In the rows, zero is written as 128.
Named turns come first, each shown by rows before and after it. Which turns, in which order, take the first row of each pair that follows to the second? Write the first one first, as in the answered first pair.
k_731:
[124 104 118  72 117 156 126  99 163]  ->  [122 116 156 127 122 147 157  85 176]
[109 120 152 126 126 157 102  97 116]  ->  [107 123 158 132 124 155 104  99 116]
[105 120 139 120 113 122  98 108 105]  ->  [109 110 137 108 115 128 104 100 116]
k_384:
[142 109 108 149 151 126 119 147 132]  ->  [133 136 138 164 136 119 148 135 146]
[121 128 139  97 102 142 137  96 128]  ->  [133 121 102 110 119 136  94 130  95]
[119 114 150 151 133 128 167  98 149]  ->  [132  78 102 137 152 139 123 115 129]
k_396:
[143 107  89 153 168 136  97 150 109]  ->  [132 108 158 163 149 144 156  97 153]
[119  98 134 170 144 139 109 107 130]  ->  [100 138 161 160 115 120 127 108 122]
[112 124 149 143 149 133 164 149 159]  ->  [104 157 138 130 138 122 146 176 135]
k_210:
[115 129 126  91 130 139 123 110 123]  ->  [132 141 121 146 162 130 137 134 141]
[135 148 133 176 154 115 126 146 121]  ->  [110 124 140  93 110 131 100 106  99]
[127 127 144 158 118  97 121 124  79]  ->  [147  76 118 108 132 120 114 104 104]
[128 149 143 131 138 134 172 131 174]  ->  [109 154 160 104 106 131 161 122 154]

(2 to 3 turns a pair)
[126  82 138 100 110 150 112  87 126]  ->  [119 116 120  85  98 134  91 118  96] : k_396 then k_396
[115 127 144  93 100 152 184 104 165]  ->  [105 180 117 112  81 125 133 164  92] : k_731 then k_731 then k_731
[144 170 122 154 132 136 129 142 166]  ->  [126 148 115  93 101 143  89 127 134] : k_210 then k_384
[133 141 126  75 128 131 155 115 159]  ->  [133 179 107 110 136 112 137 158 131] : k_210 then k_731 then k_731
[117 163 150  90 106 125 150 112 144]  ->  [133 118 105  68 127 140 109 113 129] : k_731 then k_384
[130  96 137 109 131 150 144  95 149]  ->  [124 167 129 157 127 118 133 155 109] : k_210 then k_396
[112 146 124 133 103 107  97 151  74]  ->  [116  93 153 180 118 119 120 110 100] : k_396 then k_210 then k_396
[151 130  90 135 155 123 121 165 143]  ->  [128 142 143 184 130 116 137 149 120] : k_210 then k_396 then k_384
[145 107  99  56 138 167  90 104 102]  ->  [124 194 181 183 133 126 164 113 125] : k_731 then k_384 then k_384
[106 134 165 132 102 136 151 115 126]  ->  [128 101 115 155 132 139 103 142 103] : k_384 then k_731 then k_384
[132 181 159 102  79 111 160 124 124]  ->  [164 107 115  74 128 139 159 102 163] : k_210 then k_210 then k_384
[121 160 112  92 118 132 105 145 107]  ->  [143 135 105  97 151 146 133 130 160] : k_384 then k_210
[108 123 115 125  70 130 105 132  67]  ->  [155  72  89 156 147 151 142 117 145] : k_210 then k_731
[127 127 138 209 133 132 130 124 115]  ->  [108 142 156 185  99 127 123 116  92] : k_384 then k_210 then k_731
[ 93  73 192 145 108 136 162  67 124]  ->  [ 93  89 201 170 111 125 166  81 120] : k_210 then k_210
[148 129 105 151 171 102  66 155  49]  ->  [138 179 120 142 152  90  84 168  48] : k_384 then k_396
[ 98 163 197 143 110 114 136  71 143]  ->  [152  85  92 134 187 141  80 104 148] : k_210 then k_384 then k_731
[146  78 142 187 158 135 140  99 158]  ->  [114 169 115  76  89 112  93 147  96] : k_396 then k_731 then k_731
[119 119 136  86 123 127 135 111 163]  ->  [110 159 154 128 114 107 144 130 150] : k_384 then k_210 then k_384
[130 119 124 104 117 126 106 129 106]  ->  [138 118 136 166 142 120 130 132 122] : k_396 then k_210
[114 143 121  85 110 123 115 131 100]  ->  [129 152 143 160 146 116 159 138 143] : k_210 then k_396 then k_731
[125 133 145 114 103 143 146 108 137]  ->  [133 135 136 135 117 143 154 118 153] : k_210 then k_384 then k_396
[186 108  69  90 140 142 155  97 142]  ->  [182 143  75 181 147 118 137 140  97] : k_210 then k_396
[122 122 141 105 100 122 143 112 140]  ->  [141 123 101 148 133 115 115 151 122] : k_384 then k_210
[117 124 136 113 111 134 132 106 123]  ->  [122 155 125 128 123 121 137 141 122] : k_210 then k_396 then k_731
[115  98 146 112 121 154 121 106 128]  ->  [130 102 135 157 152 148 137 125 147] : k_210 then k_384
[162 114  64  76 145 137 114 151 105]  ->  [115 151 124 118  86 112 109 151  44] : k_384 then k_396 then k_210
[135 172 126 146 131 124 151 142 155]  ->  [137 142 134 141 135 133 164 118 173] : k_384 then k_731
[110 129 156 173 112 121 127 124  99]  ->  [103 120 159 105  92 132 135  94 116] : k_210 then k_396
[134 141 123 191 164 111 144 157 123]  ->  [120 140 158 189 150 116 170 126 141] : k_396 then k_384 then k_731
[133 116 171  76 126 138 129  96 128]  ->  [136 103 151  74 134 138  98 107 101] : k_210 then k_210 then k_384
[149 125 106 147 166 134 137 120 178]  ->  [130 151 130  86 126 129 151 104 177] : k_396 then k_384 then k_396
[135 123  71  70 126 118  61 178  83]  ->  [156 117  52  93 160 125  72 188 110] : k_210 then k_210 then k_210
[144 137 112 145 150 126 141 142 155]  ->  [112 163 141 140 113 115 145 134 129] : k_396 then k_384 then k_210
[141 126 123  89 143 141 150 120 163]  ->  [142 152 116 163 154 118 130 161 131] : k_731 then k_384 then k_384
[110 162 106 126  92 107 102 171  90]  ->  [116 156 156 123 100 117 182 118 178] : k_210 then k_210 then k_384
[140  92 114 104 143 135 126 108 156]  ->  [134 116 127 182 151 114 129 136 137] : k_210 then k_396 then k_396
[108 139 122 153 115 131 103 148  97]  ->  [109 129 130 168 118 134 111 138 100] : k_396 then k_384 then k_731
[129 153 127 168 135 101 115 147  93]  ->  [151 126 101 164 168 115 118 146 122] : k_210 then k_210
[144 181 141 156 135  98 128 163 146]  ->  [140 171 156  96 114 112 143 133 172] : k_731 then k_384
[163 132  86 143 157 114  93 161  75]  ->  [153 174 100 145 145 100 111 175  81] : k_384 then k_396
[104  76 117  88 125 176 109  99 142]  ->  [ 80 133 176 116  93 155 148  93 147] : k_396 then k_731
[122 135 147  59  88 126 137 102 134]  ->  [163 122 124 123 157 126 167 124 190] : k_210 then k_731 then k_384
[121  79 122  90 130 141 129 109 134]  ->  [120 127 152 180 141 117 158 138 137] : k_210 then k_384 then k_731
[130 141 111 127 137 120  80 158 108]  ->  [115 137 167 161 116 121 108 121 111] : k_396 then k_210
[111 130 161 153 111 100 128 121 121]  ->  [125 122 149 173 136 104 136 125 142] : k_210 then k_210
[156 187  91  87 136 109 152 182 144]  ->  [114 176 139  61  78 112 131 145  96] : k_396 then k_384 then k_210
[151  96 132 168 159 123 104 153 109]  ->  [134 140 174 174 135 111 148 140 128] : k_731 then k_384
[131 134 113 162 134 128 131 147 122]  ->  [111 135 130 125  99 129 126 129 101] : k_210 then k_384
[116 105 132  86  89 124 128  86 107]  ->  [129  94  96 120 113 117  94 117  80] : k_731 then k_384
[127 113 135  47  99 145 161  77 158]  ->  [123  86 162  99 107 148 169  58 160] : k_731 then k_384 then k_396
[162 138  73  78 186 112 119 174 133]  ->  [110 188 193 145 119  90 171 138 115] : k_396 then k_210
[121 108 111  59  99 145  90 119 108]  ->  [100 162 142 109  78 122  97 144  79] : k_210 then k_210
[123 168 152 176 141  82  92 112 136]  ->  [135 142 104 139 157  93  52 126 122] : k_396 then k_731
[139 151 115  55  99 116 125 149 128]  ->  [171  94 111 173 167 123 129 149 145] : k_396 then k_384 then k_396
[100 151  90  59 126 132 116 171  88]  ->  [ 96 120 164  79 119 148 190  90 157] : k_396 then k_396
[130 143  77  60 112 117  93 168  95]  ->  [158  68  99 188 175 134 115 141 127] : k_396 then k_731 then k_384
[146  99 129 127 135 127 147 102 163]  ->  [122 155 137 148 104 104 119 140 104] : k_210 then k_731
[130 157 127 143 150 101 135 150 128]  ->  [119 127 139  84 127 119 136 108 132] : k_210 then k_731
[122 144 140 167 121 112 125 154  99]  ->  [123  97 146  90 108 137 131 103 126] : k_210 then k_396
[115 169 129 145 115 115 152 142 149]  ->  [119 134  84 107 119 128 103 149 122] : k_210 then k_384
[106 172 158 138  97 106 148 122 110]  ->  [131 124  85 116 133 119  89 144  87] : k_396 then k_210
[141 142 112 162 154 120 136 150 146]  ->  [136 146  92 129 146 123 113 159 126] : k_396 then k_731 then k_731
[ 65 177 149 108  81 120 139 164  80]  ->  [ 96 132 129 212 144 122 131 186  85] : k_396 then k_731 then k_210
[117 140 110 115 111 128 102 146  98]  ->  [123 102 118  95 120 146 127 108 138] : k_731 then k_396
[148 123 135 136 152 144 161 124 172]  ->  [137 118  97 130 141 137  88 156  99] : k_210 then k_731 then k_396
[117 148 129  95 100 124 112 135  98]  ->  [152 118  97 111 155 135 136 133 151] : k_384 then k_210
[145 100  84  95 157 156 132 129 145]  ->  [122  98 119  73 115 155 129  99 126] : k_210 then k_210 then k_396
[101 148 126 104  83 129 120 136 100]  ->  [110 152 131 172 106 116 129 151 104] : k_396 then k_384
[111 102 119  56  88 145  93 124 116]  ->  [ 92 155 153 114  68 120 100 149  87] : k_210 then k_210
[142 116  83 106 142 132 124 140 143]  ->  [113 165 143 150 109 112 145 139 121] : k_731 then k_210
[131 167 115 117 132 117 140 153 139]  ->  [132 120 125 103 133 137 151 114 161] : k_210 then k_396 then k_396
[126 123 118  82 107 128 128 107 160]  ->  [131 113 100  82 113 131 112 114 152] : k_396 then k_396
[119  75 139 174 135 137 102 106  92]  ->  [100 115 185 156 101 125 137  91 109] : k_384 then k_731 then k_384
